In the data rows, 128 means zero.
Some points:
[137 127 142 115 148 117 128 135 104 105 129 126 127 121  64 118 173 114 137 189 128 150  90 117 159 108 100 127 136 179 137 123 132 121  96 174 180 108 120 140 162 146 117 173 121 148 127  81]
[161 145 111 125 163 157 112 167 105 147 118 151 103 121 137 160  96 130 108 143 148 139 168 130 156 142 142 102 132 162 131  89  98 176 142 118 187 136 135 158 109  91 112 108 128 105 156 111]
[138 137 105 132  40 163 140 106 159 100 137 146 153 141 122 107 145 131  87 183 147 126 115 103 130 110 111 165 112 127 125 138 144 112 133 123 110 175 167 141 127 101 104 124  94 127 172 106]
[132 161 122 170  89  78 162 148 104 150  75 184 115 151 108 111 140 124 156 124 100 131 117 129 153 131 147 158 111 137 155 128 130 130 125 143 115 135 103 167 124 120 172 108 174 144  96 102]
[136  99 136 117 164 171 127 105 168 139 116 156 105 129  92 110  53 141 130 101 100  91 120 116 143 144 136 129 157 141 137 124 123 148  97 145 129 168 159 147 167 142 147 137 138 142 120 142]
[110 119 112 129 135 151 117 159 104 121  91 166 126 111 115 173 163 191 131  97 129 126 149 126 110 121  96 141 153  92 133 132 156 114 137 148  96 115 151 124 120 122 158 185 134 101 168 106]
[143 134  47 126 137  95  87 110 149 129 149 143 111 131 118 146 100 132 121 142 125 142 151 131 139 135 153  69 124 134 105 151 142  99 103 112  81 130 119 120 109 128 129 138 124 120  67 102]
[157 128 174 108 109 155 120 116  77 120 130 118 137 113 132 112 137 138 104 132 131 129  93 148 119 116 146 112 135  94 150  72  94  78  94 108  81 113 114 101 111  96 148 139  86 159 146 128]
[111 136 114 123 123 126 167 128 155  78 148 148 113 151 155  98  90 160 150 107 116 157 199 105  80 110 141 109 150 165 138 113 114 140 130 152 114  91 104 126 134 117 142 119 113 138 139 140]
[145 132 128 133 167  76 188 129 128  86 158  92 147 121 174 120 151 116  86 104 144 113 150 120 142 160 133 146 108  98 117 108 107 109  99 150 153 141 161 123 124 117 142 125 151 161 131 110]
[130  99 154 127 123 111 147 139 149 136 145 130  68 123 173 160 135 165 160 182 154 133 154 114 204 133 111 140 101 149 132 115 152 126 149 117 106 137 140 106 110 142 160 129 153 101 117 157]
[127 140 158 144 141 143 142 156 156 153 150 104 140 126 105 115 133  87 111 170  94 123 172 135 108 136 136  98 150  72 105 125 163  96 130 139 119 154  83 148 126 131 112 106 132 131 160 130]
[110 121 134 156 118 166 123 127 116 178 169 128 125 115 173 124 127 164 110 120 131 126 117 155 118 105 150 131 149 145 129 189  97 123  99 159 114 133 112 122 107 139  60 125 137 145 115 135]
[133  67 112 141 130  98  92 174  83 145 175 119 124 120 163  93  82  84 139 112 107 128 146 119 147 102 116 133 118 135 131 150 127 135 168 125  99 154 121 143 139 122 131 145 118 154 132 108]
[123 144 155 128 161 123 111 137 175 129 134 168 129 118 114 134 117 125 143 140 153 142 100 102  79 152 106  97  65 118 139 175  96 142 164 137 101 133 137 108 122 128 157 103 133 154 138 112]
[143 129 133  97 125 146 126 135 140 150 171 118 150 119 149  94 130 163 114 123 151 134 142 152 105 109 117 120 123 115 128 108 154 156 115 116 156 117 104 134 180 145 169 132 161 120  77 110]
[133 102 110 135 126 124 148 114  99 112 178 175 130 124 130 138  97 120 165 135 134 139 111 166 138 146 124 125 127  88 168 139 148 134 100 125 162 117 125 128  95 179 146  90 114 113 136 156]
[126 109 125 184 138  96 128 123 117 157 150 121  97 135 112 111 133 112 131 125 155 111 117 107  49 135 130 111 130 138 151 109 146 125 114 108 126 111 161 122 127  79 110 127 172 108 158 141]
[ 90 155 111 154 114 131 119 145 171 149 155 109 126 120 132 114 122 101 139 117 109 152 111 170 150 139 113 117 105 122 100 134  95 109 112 130 172 124 157 139 147 115 180 155 106  90 176 152]
[148 154 114 114 150  89 129  83 147 116 151 134 158 114 140 153 161 149 176 121 119 128  90 131 152 109 126 148 129 121 128 119 110 141 138 110  77 135 109 154 178 127  73 127 123 106 207 115]
[ 98  68 124  81 146 144  90 105 125 156  94 126 141 146 143 144 148  91 113 154 125 131 144 117 114 129 137 165  80  99 123 115  89 114 109 156 112 123 115 173 134 106 101 115 124 100  97 154]
[133 134 135 162 117 166 109 127 120  74 118 101  99 155 178 180 162 119  93 134  96 151  67 104  99 108 167 127 150 111 142 139 142 122 148 123 149 140 124 138 151 139 126 133 131 120  96 135]
[ 97 160 126 129 127 166  98  86 120 109 166 138 112 100 112 155 145  53 145 133 136 111 164 135 132 112 148 128 141 131 123  95 137 168 128 130 121 128 138 124  96 148 136 123 154 161 121 130]
[128 111 119 148 130 132 157 160 140 130 110  98 177 134 112 143 143 153 146 167 129 135 124 167 103 149 148 123 112 152 134  91 140 156 139 133  98 114 189 125 150 140 106 103  89 156 105 130]
[125 128 135  49 107 111 123 141 123 155 135 165 139 127 125 129 170 136 127 109  87 127 126  78 128 140 138  88 161 143 135 147 132 129 118 112 135 141 163 130 125 136 129  98 115 136 119 150]
[112 145 143 155 146 132 126 123 130 132 119 127 129 142 112  74 137 131 129  93 177 124 102  83 185 113 138 118 144  97  95 121 144 161 147 160 117 101 120 169 111 118 127 120  86 113  80 129]
[120 142 121 146 131 163 151 104  84 138 128  76 179 129 107 165  96 142  97 128 101 115 117  99 164 147 117 126 113 164 117 137 129 128 121 101 101  80 120 149 132 112 159 111 141 129 155 121]
[122 120 119  93 124 173 106 157  93  85 126  87  83 137  78  90 145 148 158  53 129 142 141 146 141 152 140 156  86 134 117 134 142 147 110 126 111 145 114 122 125 131  96 102 143 123 118 116]
[ 94 125 140 137 139  91  62 121 138  83  96 118 127 116 149  79 127 184 110 134  97 103 112 141 127 131 125 125 150 151 130  98 119 126 137 115 151 133 126 137  79 162 121 102 148  97 128 109]
[115 124 149 112 123 125 184 165 152 116  99 146 122 130 134 133 117  68  97  91 145 112 119 156 136 126  85 102 129 135 113 123 118 114 119 108  77 102 140 139 125 183  94 137 136 107 120 114]
[106 155  88 131 151 147 129 114 149 156 111 132 116 181 132 129 159 134 117 117 150 128  99 102 141 113  78 151 124 132 144 117 137  68 157  95 159 107 111  89 146 137  99 126 128 178 145 162]
[120 141 154 110 167 118 109 163 140 124 123 161 164 145 136 139 133 110 149 156 147  92 125 125 134 143 172 186 131 166 125 176 153 118 114 114 142 106 104  78 121  99 157 149 104 112 108 127]
[168 103 116 102  94 113 109 110 170 162 149  99 139 149 100 128 111 129 104 105 101 129 139 142 140 120 154 152 145 114 163 129 117 146 187 156 146 101 126 100  79 154 126 163 127 124 168 125]
[117 163 155 124 106 105 124 112  86 149 169 148 118 139 127 171  86 127 114 118 116 125 119 126  81 144 113 144 107 130  97 109 123 107 150 151 144 152 130  95 152 155 113 127  95  87 112 124]
[150 131 143 127  96  85 117 130 142 139  82 106 131 101 116 164  97 139 139  94 168 131 134 122  89  95 156 131 117 164 120 133 137 125 114 112 148 162 101 179 120 156 148 144 105 161 166 163]
[116 143 106 109 135 105 155 109  77 140  57  72 106 150 140 100 159 130 122 164 158 126 132 148 122 127 132  98 179  97 110 169 125 142 126 127 123 136 134  69 161 128 175 110 131 118 166 145]
[162 145 126 136 109 167 110  97 123 115  69 110 136  98 191  87 109  93 173 112 106 136 132 124 129 139 136 108 111 130 156 138 162  97 126 152 154 113 138 107 123 129  76 157 143 115 106 137]
[132  80 141 163 128 120 154 122 127 135  94 163 144  95 102 114 122 139 125 117  97 142 167 108 144 114 148 130  98  91 102 131 122 185 120  66 179 120 114  81 121 142 101 139 125 124  98 126]
[167 143 143 138 157 131 145 108 143 141 112  84 116 125 120 147 141 113 150 127 130 130 147 151  90 127  48 169 168 123 133 149  98 141 125 109 131 145 127 144 100 106 146 126 110 131  67 114]
[103 125 140 110  87 110 149 129 131  81 133 126 158 118  98 157 126 135 115 151 151 109  95 171 136 147 105 113 156 125 103 127 125 113 182 135 147 139 104 121 153  50 114 141 170 163 108 165]
There is one direction along which these points spread out most. How far along it is each point below, from 0 to 99? 50 is the average, and the first point above lies past it. One standard deviation of the points above along it is 16.
[103 125 140 110  87 110 149 129 131  81 133 126 158 118  98 157 126 135 115 151 151 109  95 171 136 147 105 113 156 125 103 127 125 113 182 135 147 139 104 121 153  50 114 141 170 163 108 165] ~ 82
[168 103 116 102  94 113 109 110 170 162 149  99 139 149 100 128 111 129 104 105 101 129 139 142 140 120 154 152 145 114 163 129 117 146 187 156 146 101 126 100  79 154 126 163 127 124 168 125] ~ 43
[ 94 125 140 137 139  91  62 121 138  83  96 118 127 116 149  79 127 184 110 134  97 103 112 141 127 131 125 125 150 151 130  98 119 126 137 115 151 133 126 137  79 162 121 102 148  97 128 109] ~ 39
[130  99 154 127 123 111 147 139 149 136 145 130  68 123 173 160 135 165 160 182 154 133 154 114 204 133 111 140 101 149 132 115 152 126 149 117 106 137 140 106 110 142 160 129 153 101 117 157] ~ 41
[106 155  88 131 151 147 129 114 149 156 111 132 116 181 132 129 159 134 117 117 150 128  99 102 141 113  78 151 124 132 144 117 137  68 157  95 159 107 111  89 146 137  99 126 128 178 145 162] ~ 78
[148 154 114 114 150  89 129  83 147 116 151 134 158 114 140 153 161 149 176 121 119 128  90 131 152 109 126 148 129 121 128 119 110 141 138 110  77 135 109 154 178 127  73 127 123 106 207 115] ~ 73
[120 142 121 146 131 163 151 104  84 138 128  76 179 129 107 165  96 142  97 128 101 115 117  99 164 147 117 126 113 164 117 137 129 128 121 101 101  80 120 149 132 112 159 111 141 129 155 121] ~ 63
[126 109 125 184 138  96 128 123 117 157 150 121  97 135 112 111 133 112 131 125 155 111 117 107  49 135 130 111 130 138 151 109 146 125 114 108 126 111 161 122 127  79 110 127 172 108 158 141] ~ 55
[120 141 154 110 167 118 109 163 140 124 123 161 164 145 136 139 133 110 149 156 147  92 125 125 134 143 172 186 131 166 125 176 153 118 114 114 142 106 104  78 121  99 157 149 104 112 108 127] ~ 50
[145 132 128 133 167  76 188 129 128  86 158  92 147 121 174 120 151 116  86 104 144 113 150 120 142 160 133 146 108  98 117 108 107 109  99 150 153 141 161 123 124 117 142 125 151 161 131 110] ~ 59
